In the rows, zero is written as 128.
Named moves, each a turn or a mirror, and the order they were made in; the first pair answered
tobo (before -> after):
[114 126 123 134 133 120 133 118 138 140 120 110 134 133 138]  ->  [110 127 126 128 138 115 139 111 135 143 127 123 138 134 132]
[104 108 113 108 140 100 168  77 109 145 140 151 130 127 113]  ->  [126 101 103 151 143 130 151  96 131 120 108  80  89 124 143]
[143 140 153  99 131 141 134 115 150 139 134 133 138 132 145]  ->  [144 137 145 107 136 147 128 121 150 134 127 116 128 136 152]
terev (before -> after):
[111 129 100 129 137  97 104 123  90 115 130 112  66 120 148]  ->  [117 128  99 134 137 115  94 121 105 115 121  94  65 123 150]
[136 139 137 151 113 157 105 134 131 132 123  90 128 136 150]  ->  [111 154 140 139 121 108 131 145  91 134 152 145 133 125 139]
[107 108 119 112 155  94 159 150  97  90 141 150  99  98 131]  ->  [139  93 121 132 147 151 125 142 151  84 107  79  89 103 146]
[172 159 139 142 138 118 108 130 140 113 101 142 143 116 134]  ->  [166 160 139 140 143 105 115 136 130 114 109 162 144 113 132]
tuke (before -> after):
[ 77  92  94 135 137 108 176  63  64 106 158 135 167 145 113]  ->  [ 86 110 108 119 137  96 172  73  65 118 162 182 179 137 112]
[152 123 135 125 140 115 155 153 142 135 133 184 115 120 144]  ->  [135  93 106 155 139 124 159 135 140 110 131 100  97 131 146]
[186 104 106 143 100 151  95  97 185 153  84 106 104 141 128]  ->  [199 122 119 128 101 147  91 104 184 163  85 155 115 135 129]
[132 122 142 140 144 105 106 132 117 149 149 139 105 137 142]  ->  [130 115 135 145 148 105 104 123 117 143 152 124 101 142 144]
Fus (before -> after):
[127 158 131 175 122 166 114 173 110 118 126  76 140 115 150]  ->  [140 173 135 166 131 145 125 193 103 113 120 118 117 101 159]
[112 152 119 172  98 133 115 139 107 120 122  74 135 135 148]  ->  [147 169 122 149 115 116 120 173 118 115 105 145 111 109 160]
[160 107 120 170 126 181  82 110 157 148  93  89 149 147 131]  ->  [ 97 125  95 188 148  88 129 152  62 120 137 130 117 129 135]
Pairs:
(2 to 3 moves a pair)
[134 137 119 139 137  91 123 171 117 118 137 103 131 147 139]  ->  [150 131 130 126 127 126 103 142 151 138 130  93 156 158 129]
Fus then terev then Fus
[ 95 122 119 164 131 129 132 131 104 116 136  62 115 141 146]  ->  [123 152 138 175 129 154 100 162 116 124 120  86 117 134 158]
tuke then tobo then Fus
[147 105 134 139 116 164 110 104 155 139 111  80 130 130 127]  ->  [152 139 159 106 120 129 118 125 134 159 127 182 147 116 115]
tuke then terev
[154 161 152  96 126 134  90 168 139 129 129 183 142  97 119]  ->  [152 165 145 111 133 124  95 183 122 112 128 176 121  91 132]
tobo then terev
[150 123 153 130 100 161 127 109 148 156 125 154 164 120 130]  ->  [152 130 135 172 116 162 123 151 136 124 109 107 117 110 155]
tobo then terev then tobo
[124 142 136 152 131 169  96 133 152 136 129  82 127 146 133]  ->  [123 143 149 123 127 162 103 113 157 161 143 121 160 153 117]
tobo then terev
[ 67 101 110 130 142 105 170  72 102 115 152 128 123 114  95]  ->  [162 125 137 135 132 197 106 101 185 135  86 131 123 106 123]
tobo then tuke then terev
[ 91 157 121 185 106 119 119 146  78 111 142  46 128 137 141]  ->  [ 74 164 130 158 108  90 134 138  52 128 165 103 151 132 122]
terev then tobo
[172 125 137  80 137 140 130 127 134 142 140 183 156 147 139]  ->  [118 103 109 100 146  97 161 119  89 121 165 152 138 153 136]
tuke then terev then tuke
[178 126 130 122 127 164 100 127 175 121  97 129 133 121 139]  ->  [102 114 121 129 114 134 124  81 123 132 160  91 181 148 115]
tobo then Fus then terev
[139 113 144 103 120 131 174 113 145 143 150 153 165 143 111]  ->  [146 108 123 155 124 158 159 130 152 117 126  78 126 146 135]
Fus then tobo
[121 164 176 118 129 126 124 117 138 170 139 200 169 121 151]  ->  [ 84 133 154 145 119 146 124  75 134 163 151  92 182 146 146]
Fus then tuke
[120 101 143 108 105 154 115 121 132 142 157  72 129 143 125]  ->  [110 129 159 100 104 127 119 135 106 155 179 127 144 139 120]
tuke then Fus
[124 144 125 132 134 112 140 157 111 128 134 160  98 126 132]  ->  [122 139 136 118 128 115 142 137 116 148 150 170 124 133 116]
Fus then terev
[ 80 107 147  97  98 106 138 134 126 112 149 164 143 143  97]  ->  [111  88 144 104  97 147 123 121 174 104 119 110 138 148 101]
Fus then terev then tuke
[141 114 129 122 141 125 115 123 181 131  88 179 136 123 132]  ->  [131 120 126 123 145 104 129 132 162 127  98 196 131 121 131]
tobo then terev
[ 79  96 151 132 118 128 160  39  71 127 168  80 155 164  98]  ->  [134 158 197 101 117 137 135  89  80 163 154 221 174 134  98]
tobo then tuke
[121 122 123 153 143 138 127 132 107 112 117  76 106 112 135]  ->  [110 110 114 140 147 113 145 125 100 107 128  93 100 107 123]
Fus then tobo then tuke
[114 139 104 173 137 102 148 173  98 102 126  99  83 113 143]  ->  [178 145 128 139 126 156 117 167 169 126  90 135  93 106 143]
Fus then tuke
[141 104 130 157 130 148 112 135 137 110  98  85  74 136 155]  ->  [ 97 116 138 117 131  81 149 123  83 131 147 186 110 131 126]
Fus then tobo
[120 113 111 138 124 134 124 121 130 105 120  94 105 130 140]  ->  [126 135 134 117 110 153 114 108 136 139 134 135 157 142 121]
tuke then Fus then tuke
[119 108 105 125 136 109 143 129 136 106 112 147  48  91 122]  ->  [ 77 101 102 134 128  98 155 101 109 115 140 121  78 108 111]
tobo then Fus then Fus
[ 90 121 113  76 130 126 165  79 140 128 143  87 146 161  95]  ->  [159 152 122 111 134 178 120 140 178 115  88  73 106 138 135]
tobo then tuke then tobo
[177 104 117  95 131 135 110 139 163 117  83 147 110  98 147]  ->  [121  87 103 136 116 139 110 113 135 109 112  53 132 128 142]
terev then tobo then Fus
[ 90  69 110 133 130 115 149  68 147 113 111  55  75 143 114]  ->  [116  77 138  72 125 103 156  49 172 151 118 158 112 134  85]
Fus then Fus then tobo
[150 104 113 132 119 170 114 105 160 115 110  82 143 143 150]  ->  [ 98 101  87 139 130 107 153 113 104  97 142  94 129 137 150]
terev then tuke then tobo
[190 107 149  78 135 140 122 117 169 151 120 195 161 143 105]  ->  [127  74 118  78 145  79 171  96 113 125 158 171 145 145  95]
tuke then tobo then Fus
[157 132 119 137 161 101 122 193 120  71 104 183  57  92 155]  ->  [ 88 122  99 171 150  83 139 170  65  58 152 111  76 118 138]
Fus then Fus
[129 149 153  98 117 132 145 123 105 148 139 172 172 146 123]  ->  [151 134 136 140 115 178 122 127 132 129 108  79 144 153 148]
Fus then tobo
[198 116 100 135 127 145 121 150 182  93  66 111  69  91 156]  ->  [132  93 107 118  96 162 124  50 170 139 121  55 176 141 106]
tobo then Fus then tobo
[109 133 127 169 130 126 119 134 105 112 157  83 138 140 126]  ->  [126 136 152 120 121 133 116 108 128 149 159 143 178 140 104]
Fus then Fus then tobo
[159 129 147 108 131 153 112 116 168 132  95 117 126 141 125]  ->  [101 120 123 118 146  85 149 125  96 111 134 121 104 139 122]
tobo then tuke then Fus
[142 143 163  75 111 147 125  88 156 164 129 168 173 135 119]  ->  [130 151 169  96 104 158 119  87 144 170 136 138 193 143 117]
Fus then terev then tuke
[127 138 144 113 135 120 127 112 147 156 119 154 143 115 119]  ->  [112 124 131 108 141  99 147 112 140 141 121 150 123 111 117]
tuke then tobo then Fus
[164 144 146 109  99 141 115 127 108 148 125 185 172 140 125]  ->  [185 130 142 126  99 172 102 127 135 143  98 139 163 145 137]
terev then tobo
[162 125 125  87 154 105 152 147 142 114 121 202  97  93 128]  ->  [176 120 136  76 144 131 140 126 173 132 117 193 116 101 117]
terev then tobo
[136 162 128 171 132 143 113 164 110 134 121 140 131 105 146]  ->  [153 146 128 161 136 137 120 167 123 121 105 147 106  99 153]
tobo then tuke then Fus
[128 134 111 137 127 136 118 137 129 128 148 108 122 150 159]  ->  [131 131 118 132 121 143 113 123 142 137 145 112 136 156 155]
tobo then terev
[134  72 114 106 127 129 155  88 149 111 116 123 121 125 125]  ->  [159  84 126 107 124 148 138 100 167 116 100 134 118 119 128]
tuke then terev then tobo
[151 125 147  61 122 168  83  98 155 182 138 138 149 127 118]  ->  [ 87  88 103 104 134 122 119  97  99 137 162  51 106 132 127]
tobo then terev then tuke
[171  93 134 131 129 163 133 124 162 120 110 106 145 122 129]  ->  [154  97 145 109 123 151 141 104 150 136 128 135 177 130 114]
terev then Fus
[ 76 165 136 167 136 128  91 168  91 195 152 154 169  74 132]  ->  [ 86 160 140 148 129 139  87 150 114 210 151 162 188  80 119]
terev then tobo then Fus
[172  93 112 142 118 131 153 164 118  97 104  88  70 123 175]  ->  [130 124 121 138 117  85 169 176  52 113 150 142  94 123 159]
tuke then Fus then Fus
[135 160 101 151 132 124 124 184 109 104 112  95 102 130 160]  ->  [164 160 120 132 119 168  97 158 155 130  96  95 137 141 146]
terev then tuke then Fus
[155 151 138  93  95 118 120 183 118 127 109 188 154 110 156]  ->  [ 96 111 123  84  95  77 155 127  93 129 147 153 176 131 130]
tuke then tobo
[202 120 147 132 134 165 100 144 172 116  89 139 112 123 167]  ->  [191 136 147 118 142 126 122 163 145 116 106 198 102 106 165]
Fus then terev then Fus
[100 134 147 126 128 146 123  89 132 128 150  76 160 133 138]  ->  [104 127 124 136 146 119 137 122 118  91 132  76  99 113 162]
Fus then tuke then terev
[165  79 106 124 142 155 133 129 163 160 126 164 173 139 118]  ->  [132  70  97 122 145 128 150 116 141 155 148 162 179 148 110]
tuke then tobo then terev
[132 100 104 142  83 186  97 125 146 126  96  71 126 136 137]  ->  [ 85 145 124 131  76 145 111 134  80 155 154 144 184 140 117]
tuke then Fus then tuke
[ 77 137 126 147 125 109 142 114  82 134 173 109 157 147 121]  ->  [127 148 154 115 111 157 111 103 136 164 148 140 188 150 115]
Fus then Fus then tuke
[151 119 141 109 157 143 117 132 166 122 101 177 109 116 140]  ->  [143 127 138 109 163 125 123 140 149 112 106 185 100 112 140]
terev then tobo then terev
[198 142 133 155 135 140 126 171 111 154 133  89 155 129 142]  ->  [208 141 126 137 143 123 137 183 117 143 127 122 132 117 144]
terev then tuke then Fus
[147 141 154  79 110  97 146 103 123 136 151 207 161 129 124]  ->  [200 157 152 123 115 152 110 152 159 116  95 162 113 111 168]
tobo then tuke
[ 96 123 136 156 145 151 135 159  96 114 139  66 155 150 146]  ->  [120 156 154 153 146 144 129 195  93 124 134 138 150 131 152]
tuke then tobo then terev
[152 115 142 130 131 147 107 115 154 100  92 107 138 137 118]  ->  [117 140 143 126 141  91 132 142  98 104 125 163 140 128 117]
Fus then tuke
[132 128 116 121 125 125 140 179 123 139 120 161 111 102 151]  ->  [148 126 118 117 122 147 132 172 146 140 103 151 111 104 154]
tuke then Fus then tuke
[127 150 122 159 127 169 104 116 132 117 117  62 140 133 150]  ->  [132 194 144 128 127 128 115 154 100 140 136 178 154 114 146]
tuke then Fus then Fus
[102 142 139 113 126 124 142 138 119 147 144 169 171 138 116]  ->  [ 96 133 138 118 123 126 138 129 119 148 151 147 178 148 111]
Fus then Fus
[ 58 136 116 108  96  90 162 111  94 131 153 130 126 137  94]  ->  [ 91 139 101 123 117  87 160 152 101 100 119 138  64 116 125]
terev then Fus then tuke
[ 82  88 101 109 133  67 166  77  86 108 148 116 126 138 121]  ->  [135 143 141  82 133  78 143 127 102 134 133 227 134 112 129]
tobo then tuke
[108  90 105 143 124 105 150 107 136 104 128  58 100 143 114]  ->  [ 80 125 121 153 119  95 147 119  92 125 159  76 132 149 112]
tuke then terev then Fus
[ 91 122 135 122 108 118 142  95  78 146 167 108 178 136 114]  ->  [ 85 126 126 145 116 104 145 118  61 124 166  95 152 130 130]
tobo then terev
[115 115 123 156 128 122 136 128 110 103 117  74  99 136 138]  ->  [110 109 127 146 122 134 129 108 116 117 125  66 126 146 131]
terev then Fus then Fus
[138 187 145 114 125 116 107 117 123 134 137 163 174 146 131]  ->  [101 158 125 125 124 102 126  83 112 120 152 110 177 162 122]
tuke then tobo
[140 175 174 110 171 166 122 185 129 142 128 179 130 130 146]  ->  [161 143 164 103 173 190 121 157 177 138 101 144 115 132 147]
tuke then terev then Fus
